rotation ticks, each row followed by its count of ticks:
The counts run from 0 to 603.
93	110	100	106	90	112	124	82	90	103	103	75	121	70	124	114	78	69	88	121	92	97	125	114	92	91	108	95	99	120	103	138	90	110	85	85	58	100	107	109	94	117	93	87	118	109	122	101	93	82 | 272
98	97	133	92	86	112	117	119	72	89	118	80	88	93	121	85	82	79	92	129	127	117	107	96	119	125	89	100	95	108	98	81	86	105	98	69	68	107	109	89	115	107	80	80	119	93	123	105	91	78 | 284
119	104	115	98	93	97	104	106	87	102	118	88	86	87	123	97	83	74	89	133	132	106	94	125	118	99	84	100	91	111	111	102	84	103	95	51	75	82	117	96	112	115	103	81	124	90	122	95	114	63 | 215
93	103	97	99	114	96	117	82	90	71	92	64	118	101	121	109	58	97	87	97	89	115	124	116	104	106	101	101	94	105	110	107	88	105	97	90	78	78	133	89	95	98	108	53	119	95	116	104	109	71 | 575
112	108	121	97	81	104	97	107	87	102	101	77	82	87	113	117	55	79	95	91	102	100	92	102	100	101	96	109	119	124	97	115	97	77	86	64	80	85	96	80	109	69	71	65	111	74	127	116	116	85 | 174
119	106	107	93	86	96	118	95	88	96	113	92	83	89	126	113	87	65	89	133	123	108	108	127	111	102	95	88	76	106	110	114	84	99	89	63	73	80	110	92	114	123	99	75	131	93	115	114	112	66 | 214
81	109	100	104	89	106	132	114	67	98	106	72	116	85	107	128	78	80	85	108	105	110	114	92	91	112	87	99	111	104	91	115	79	92	86	87	60	112	104	94	99	116	92	66	121	71	125	89	93	97 | 86
106	96	98	96	87	94	109	77	84	94	91	89	78	87	135	123	39	81	78	92	103	88	99	89	118	118	99	99	118	100	99	98	101	96	102	72	86	70	97	123	121	94	84	55	100	95	108	107	109	95 | 260
99	117	108	98	93	112	114	96	68	87	87	68	116	85	109	109	86	64	101	122	101	94	107	115	87	101	101	107	93	112	88	134	79	73	97	82	70	92	113	85	73	92	91	68	121	86	119	94	103	89 | 501
81	120	124	93	98	106	106	105	85	97	120	74	118	78	91	78	74	83	79	123	122	111	127	99	94	102	83	102	111	116	91	96	94	92	103	90	58	108	113	85	108	101	88	71	112	87	132	97	88	91 | 18
98	86	93	86	83	107	107	82	80	80	95	75	110	88	132	102	69	73	86	106	109	104	117	103	116	103	100	97	102	91	117	108	87	89	92	74	92	83	111	106	117	117	80	45	120	98	99	93	104	72 | 490
112	113	113	103	96	121	102	95	107	102	96	67	96	86	139	110	54	86	81	119	98	125	112	102	99	92	106	91	109	120	102	101	102	76	95	84	82	78	107	92	110	95	91	65	101	113	128	124	93	101 | 137
106	111	109	93	100	120	103	91	107	95	91	67	105	86	120	106	65	76	78	126	94	125	132	99	116	99	114	86	100	126	111	119	91	83	96	87	79	89	101	86	106	99	90	66	117	110	121	120	86	76 | 548
99	105	110	86	93	99	108	91	81	82	127	97	102	80	124	99	56	94	93	104	116	99	92	100	107	115	83	102	90	89	104	105	117	81	95	58	71	76	119	116	113	87	79	57	103	101	114	98	123	81 | 375
88	127	116	106	100	117	110	109	93	120	116	81	98	66	109	99	57	70	90	127	116	104	113	91	118	96	92	109	128	119	90	110	110	73	101	75	77	107	89	124	111	95	86	75	105	105	146	101	90	112 | 408
100	133	105	100	110	100	120	110	97	119	102	80	98	82	110	113	85	75	84	127	122	100	117	111	111	109	109	101	124	124	91	119	88	122	100	88	55	97	107	95	102	107	124	73	108	98	130	101	110	73 | 65
96	120	108	102	94	107	119	103	83	124	96	89	80	83	105	114	79	48	83	136	111	93	107	96	104	109	103	102	104	125	92	126	98	97	92	81	63	100	93	94	97	108	105	86	124	96	121	112	99	77 | 474
116	106	115	101	102	116	97	93	113	103	106	77	110	75	135	91	71	84	86	120	127	121	102	121	125	94	102	100	102	103	116	91	89	108	107	58	88	82	117	120	122	111	98	67	94	112	136	93	98	86 | 72
81	100	103	105	117	119	115	98	92	87	90	63	125	82	122	96	66	70	98	114	99	113	132	111	115	87	105	106	106	113	114	115	92	113	86	83	96	114	121	107	88	99	95	71	128	111	125	106	88	84 | 159
80	108	113	100	94	100	116	95	88	114	100	84	96	82	97	102	60	68	71	112	89	103	144	85	119	113	88	99	109	117	99	106	89	127	101	92	68	111	106	85	110	117	106	81	127	86	134	117	89	67 | 543
96	106	133	102	85	113	119	93	79	100	118	86	90	98	119	82	51	84	86	116	123	91	103	103	94	103	87	109	114	106	76	61	97	99	109	72	61	89	116	104	112	106	86	82	103	104	131	102	104	94 | 466
90	130	97	102	99	99	112	103	106	120	98	83	94	86	103	127	51	87	87	105	103	112	126	104	112	79	97	90	122	125	98	121	97	85	99	81	90	97	91	95	114	116	116	66	129	88	133	123	97	96 | 478
90	114	98	90	106	106	109	90	90	95	99	74	113	62	111	98	77	71	86	124	110	109	121	94	125	125	102	101	96	114	116	145	95	76	96	86	76	97	106	108	96	92	90	52	115	101	108	104	92	84 | 224
86	98	105	86	67	111	108	78	72	99	112	90	114	76	116	101	81	61	85	133	104	90	108	93	103	115	85	92	91	100	95	123	90	81	98	74	71	92	105	112	111	109	73	70	120	90	113	90	88	78 | 81
111	126	97	110	104	113	109	81	105	118	93	92	94	63	126	127	45	82	97	100	95	97	106	109	101	81	108	102	105	119	101	131	108	91	95	72	81	83	100	113	111	96	99	73	108	102	138	111	107	101 | 595
73	117	109	104	101	109	128	98	82	97	129	79	134	80	115	89	84	75	80	123	115	107	127	92	108	105	98	101	114	108	96	106	102	88	102	85	64	105	118	112	114	121	94	57	113	114	132	86	91	90 | 342
97	108	101	101	106	101	115	86	76	90	103	87	92	79	113	111	64	79	75	101	133	110	118	102	105	118	109	90	104	106	100	90	94	85	108	91	72	100	97	83	130	114	88	28	111	99	101	104	100	105 | 554
95	103	103	102	118	103	122	112	69	73	106	85	96	89	126	98	56	82	85	82	108	110	109	97	123	102	106	123	119	103	115	95	113	87	81	76	86	101	106	96	124	105	94	52	112	111	109	104	111	86 | 372
94	95	104	82	105	115	111	74	75	65	91	76	106	90	116	95	49	90	80	96	101	109	117	109	106	108	99	84	88	101	109	99	97	94	98	87	68	78	123	84	99	99	82	57	115	99	92	114	104	85 | 165
89	130	103	107	118	90	118	106	76	103	97	86	93	85	108	119	71	74	101	93	107	89	121	108	101	83	116	116	122	117	90	123	95	99	92	82	79	102	103	86	112	106	112	50	118	105	130	111	112	82 | 181
72	111	105	96	84	103	117	92	76	96	96	81	97	80	102	114	43	91	97	87	97	75	108	78	98	102	85	113	125	112	88	117	107	97	97	75	78	98	101	113	101	85	86	68	119	91	136	113	105	95 | 382
102	103	114	106	91	95	121	81	72	90	99	92	105	88	131	125	73	90	112	118	116	89	94	129	90	92	96	96	95	94	88	106	93	107	98	51	76	81	129	116	100	100	94	75	115	104	125	88	117	90 | 119
106	126	117	91	96	97	100	85	80	113	93	90	87	75	106	107	70	55	97	113	101	79	103	106	94	110	105	107	99	119	99	140	101	88	84	78	57	89	93	85	90	83	94	57	113	94	112	110	117	84 | 176
92	115	124	100	87	105	98	84	97	93	108	72	117	99	106	106	56	102	104	109	92	109	116	100	88	106	82	96	117	111	85	102	107	83	104	74	77	85	112	86	102	72	86	59	115	93	148	109	109	87 | 317
104	115	101	100	127	97	118	87	83	84	106	88	102	72	134	101	70	76	89	115	114	93	107	117	123	110	107	99	99	104	105	119	97	122	99	72	63	90	120	121	101	109	112	69	107	129	113	104	112	74 | 187
88	117	106	95	96	101	103	88	92	109	101	82	132	86	113	95	85	81	102	120	110	85	119	116	110	99	102	104	111	105	94	127	86	118	101	68	70	91	127	111	91	92	107	68	104	110	139	85	102	61 | 454
119	118	111	98	111	117	119	79	84	102	100	76	97	83	130	94	73	60	72	134	113	111	106	112	105	115	120	93	97	118	94	97	94	91	106	94	61	78	112	90	106	108	90	57	96	113	107	98	97	97 | 139
119	123	113	97	113	98	99	94	103	90	105	79	109	92	124	103	81	96	89	126	107	114	113	115	104	116	99	99	98	105	104	108	94	93	110	77	63	69	130	87	107	83	105	47	100	111	140	93	116	71 | 252
118	102	106	109	100	92	114	93	90	102	86	85	73	85	127	115	44	79	70	95	111	108	102	119	104	96	93	108	99	115	110	99	89	104	93	77	78	84	106	92	117	122	103	77	113	78	113	115	106	89 | 212
112	123	127	111	110	114	110	102	91	107	96	73	92	83	123	109	64	87	95	112	126	104	96	111	100	111	106	104	120	122	73	84	94	116	103	76	60	97	116	97	91	78	93	82	95	106	141	108	112	108 | 322
